The same turns and mirrors carry the whole set onto itself and the rows of a family onto each other. Which other rows belong to the same family as each row named below? List them in the order they appear above.
These 18 rows form 3 families of 6 rows each.
K: [-26 -11  -7   8  -6  19   8  15]
M: [ -9 -34  19  12   8  13  -9  -3]
T: [-22 -25  20  14  17  24  12   0]
C: [-11 -34   5   9  -4  -7  31   0]
W: [ -7 -36  23   5  -7   7  26  10]
X: [-14 -17   8  15  20  14   1  -7]
L: [-31 -13  -4   7  -2  10  24  15]
R: [ -4 -33  23  12   6  16  11 -12]
V: [ -6 -41   7   8  -2  -4  20 -12]
J: [-25 -37   2   1 -10  -1  27  15]
F: [ -7 -40   1  10 -18  -5   5  11]
Q: [ -5 -43  11   4  -9  -2  14  18]
A: [-10 -25  14  16   3  20 -13  11]
E: [-17 -26  28   8  11  20  14  14]
H: [-20 -13 -13  11  -9   3   6  -5]
Z: [-27 -27 -14  10 -15   4   4  11]
B: [-18 -10  -6  17   2  11  -7  11]
G: [-23 -14 -10  12   6   9  11 -12]

Which other rows belong to the same family as B? W, X, R, J, Z
Which other rows belong to the same family as G? L, V, F, A, E

The same turns and mirrors carry the whole set onto itself and the rows of a family onto each other. Which other rows belong to the same family as each row named below? List them in the order they appear above.
These 16 rows form 4 families of 4 rows each.
Tik: [-22   4  12 -13  11   0   0 -15 -14]
Dasu: [ -5  -3  -3 -31  10  -6 -11  -8  21]
lokug: [-2  3  2 11  5  6 13 -8 15]
Femib: [ -8   9  -2 -29   2 -17 -17 -11  11]
Fugom: [ -4  14   2  16  -3  -5   8 -12   6]
Gedos: [ -6  -1  -3 -14  -5 -20 -22 -15  14]
ner: [ -6  -2   1   3 -24  -2 -12 -13  15]
ges: [-17  -9  12 -14  19  10   4 -14  -4]
vina: [ -3 -11   3 -10  -9  15  -1  -6  26]
zabu: [ -1 -13  -2 -17   1 -11 -16 -14  23]
funet: [-14 -19  12   1   9   5  -1 -22   0]
zoruf: [-10  26   3   2   2  -1  10  -5   0]
domup: [-11   9   2 -29  -2  14   2   2  15]
dibit: [-14  22   3 -17 -18  -3 -10  -6   1]
Pufi: [-20  -4  13   2   1  -7  -6 -22 -12]
Dekiz: [-5 17  3 -3 12 11 17 -1  9]

Which other rows belong to the same family as Pufi? Tik, ges, funet
Which other rows belong to the same family as Dasu? Femib, Gedos, zabu
Which other rows belong to the same family as Dekiz? lokug, Fugom, zoruf

